Each row is where one point has got to under a steady rotation. How many steps took it there?
The counts run from 0 to 1272.
[2 7 -5 4 -2 -2 7 1 1 -3 -9 4 10 -7 1 11 -3 2 -40 -7 22 5 2 15 9 3 16 7 2 27 -1 29] : 41
[-13 -6 -15 -1 8 20 -10 -5 18 -19 -5 -17 1 -22 18 15 -9 -24 5 12 2 -7 3 1 22 11 21 4 -8 -13 -25 -3] : 339
[25 1 -20 -5 3 -18 -18 -5 -4 -3 14 -27 -4 3 -13 -16 -22 -13 14 21 -19 -15 4 -9 15 1 20 12 11 -20 -13 9] : 823
[8 -2 -6 -6 16 20 8 -17 7 -20 -6 -21 -5 12 -23 -20 -25 -8 8 12 -3 12 -5 -1 13 4 11 -13 -25 -13 -3 -21] : 1198
[-1 15 -18 0 22 -7 -10 1 9 0 -26 5 24 -14 33 -10 -1 23 -3 -6 -4 -10 -11 -8 -9 -7 -9 9 -16 -19 14 6] : 1227
[2 -15 -13 3 1 13 6 3 3 -20 14 -7 10 -23 -10 -1 -12 -40 2 28 -11 -1 7 -11 9 20 14 -9 -3 -1 -18 -3] : 777
[9 -2 -15 -7 -11 -3 6 -6 -1 -22 12 -9 6 -24 -16 -13 -11 -20 4 22 -8 16 11 16 11 18 3 13 14 -15 -22 17] : 1215
[18 0 -22 -9 3 -14 -3 1 -29 20 -22 1 12 7 13 -3 7 17 -4 -11 4 19 -7 26 4 -4 2 -5 -6 2 16 11] : 946
[17 -18 10 -4 -19 2 2 -11 -8 18 17 8 -21 -6 -10 -20 -5 -24 -7 8 10 16 14 23 19 7 7 4 12 3 12 -2] : 357
[-5 12 18 -5 -3 12 -9 -12 -11 16 -7 29 -8 1 10 1 8 30 -20 -28 14 20 1 1 -11 2 -5 -13 -19 -5 13 1] : 231
[9 7 0 -3 9 16 6 -8 -4 -21 13 -10 6 -28 0 -1 -17 -19 9 11 20 18 7 15 10 -4 11 -3 25 5 -19 23] : 129
[19 1 -12 -13 11 -15 -24 -3 -22 20 -1 11 -16 22 21 -14 1 23 -3 -3 -6 11 -3 -1 10 -9 6 8 -11 0 -6 8] : 116
[-11 9 13 10 10 14 13 8 3 6 -21 16 1 4 19 0 -35 33 -7 0 -3 17 4 -1 0 13 -23 -10 -17 -1 -13 -5] : 179
[-4 0 16 -3 -4 -1 -16 14 16 2 1 15 14 -18 -15 7 -27 16 -6 -11 -7 7 -11 -28 -11 25 11 -4 -20 -1 -4 9] : 782
[5 13 17 -9 -6 -12 -5 22 -4 3 15 19 -2 -8 -7 2 -7 4 8 -11 -1 -6 19 -5 -1 -3 -2 -2 32 -11 -22 40] : 1027
[-1 6 6 -3 28 -4 -15 32 20 6 -2 19 -5 -23 1 3 -23 10 2 -12 15 6 -11 -18 6 7 5 4 -13 3 6 15] : 1106
[10 -4 6 29 -10 0 17 -22 6 -7 3 -4 -21 4 -17 6 6 -3 -21 -8 -6 1 -4 0 7 -1 -3 31 -16 -19 8 -18] : 864
[3 -7 5 20 13 15 14 -14 -2 -23 -19 -1 -17 9 19 -3 -11 19 -6 9 8 15 -14 0 7 6 -3 12 -24 -8 -6 -27] : 111
[9 -16 -33 -11 1 2 -13 -4 -18 -8 -11 6 16 15 17 -21 -15 -2 8 2 -23 8 0 -5 -3 3 5 -13 6 -9 -9 4] : 596
[5 -23 11 8 -23 -4 8 -22 -5 7 -16 8 18 1 -1 -12 5 -10 -26 -7 12 4 0 21 1 21 11 5 -3 10 29 -16] : 366
[22 6 -6 -2 8 -4 -2 1 -10 -13 5 -24 15 -4 -29 -8 25 -16 6 12 6 -17 0 -15 -5 -24 18 -14 0 -1 5 7] : 9
[7 -6 4 7 7 4 25 3 20 -3 9 2 -8 -11 -34 -4 -21 -14 -21 -11 21 19 0 6 10 -1 7 0 -14 11 17 2] : 917
[19 20 -1 12 -6 -7 -7 -1 -28 13 -4 10 -3 6 -21 12 11 8 -16 -13 -14 -9 13 -8 -19 -16 1 -1 9 -8 -7 25] : 379
[5 -9 19 16 -27 13 9 -23 0 -10 20 -10 -7 -1 -15 9 -6 -19 -1 10 2 -13 18 -15 -3 6 13 -11 19 -5 -18 -3] : 76
[17 -22 -13 6 7 -2 14 -6 -2 -28 -15 -6 20 10 30 -11 -1 10 2 -3 14 -4 -29 -3 -7 -14 -3 -17 4 -20 19 -12] : 1024
[8 14 18 11 -14 10 0 -4 -7 7 18 -2 -27 -7 -9 28 17 -7 3 9 -5 -14 21 -16 8 -8 1 6 0 -23 -28 -5] : 906
[-2 -19 -10 -18 -4 0 -12 -8 0 -9 1 5 8 3 21 -18 -8 -20 9 10 3 10 6 28 16 20 18 -4 25 -16 -6 13] : 883
[-4 17 18 11 -2 9 -5 -4 -13 6 -2 16 -13 -2 7 4 -12 10 19 -24 -6 9 0 0 -23 -7 -10 -12 23 -37 -6 12] : 467
[21 10 7 -1 -6 -21 -17 2 -1 24 4 4 -5 -15 -18 -15 -22 25 2 2 -17 3 -9 -23 1 12 -1 22 -17 -9 12 1] : 781
[3 7 0 -13 22 2 -27 5 -21 16 -13 22 -14 30 2 -13 0 -3 4 -12 -2 -1 13 12 4 -8 6 -6 11 -5 -9 14] : 816
[20 -6 9 18 -8 0 12 -6 -20 1 13 10 -28 13 21 8 15 12 -15 14 -3 6 5 -7 7 -9 -12 13 11 3 -28 1] : 1020
[0 -2 -11 -23 -13 1 -5 -10 19 -8 12 -17 14 -16 -19 -5 -23 -16 19 -4 0 8 -6 3 3 7 9 -15 15 -30 2 9] : 980
[15 1 -8 -18 -4 0 -22 -9 -29 22 8 9 -11 11 14 -9 1 2 9 -14 3 9 14 10 0 -19 9 -20 17 -17 1 11] : 273
[17 -9 -17 -9 -1 -8 4 -5 -9 8 -10 7 23 7 24 -12 -4 25 -10 1 -6 5 -21 -20 -6 -3 -7 -4 -27 -4 18 -8] : 789
[17 1 14 1 9 -20 3 15 -12 7 -10 17 -5 24 -29 -15 -8 25 -1 -14 8 8 -11 5 -6 -8 5 -8 -9 -5 17 13] : 728
[0 -5 -8 5 -10 -3 7 -21 2 -24 -5 -11 13 -11 13 -4 15 -16 -3 17 -6 -21 15 4 6 9 8 12 21 -13 -13 12] : 182
[3 13 -4 2 -7 9 -9 3 -3 6 14 -7 1 -29 4 18 6 -21 -10 25 -7 -15 35 -20 10 13 3 17 -5 5 -26 5] : 145
[10 6 -7 -8 16 -14 0 0 13 28 -19 -7 8 21 27 -23 -3 35 -6 3 9 -18 5 -1 12 -19 -6 3 -21 -7 21 -4] : 894
[9 11 9 -14 3 -17 1 16 -4 -24 3 -3 24 -2 -5 -2 -2 9 18 14 -10 -11 -1 -22 -8 1 -10 -11 15 -22 -17 24] : 317
[2 1 10 -6 -15 8 -8 2 -31 8 -4 16 -9 1 8 -2 -10 3 2 19 -12 19 24 4 1 30 -3 -7 5 2 -38 2] : 1072
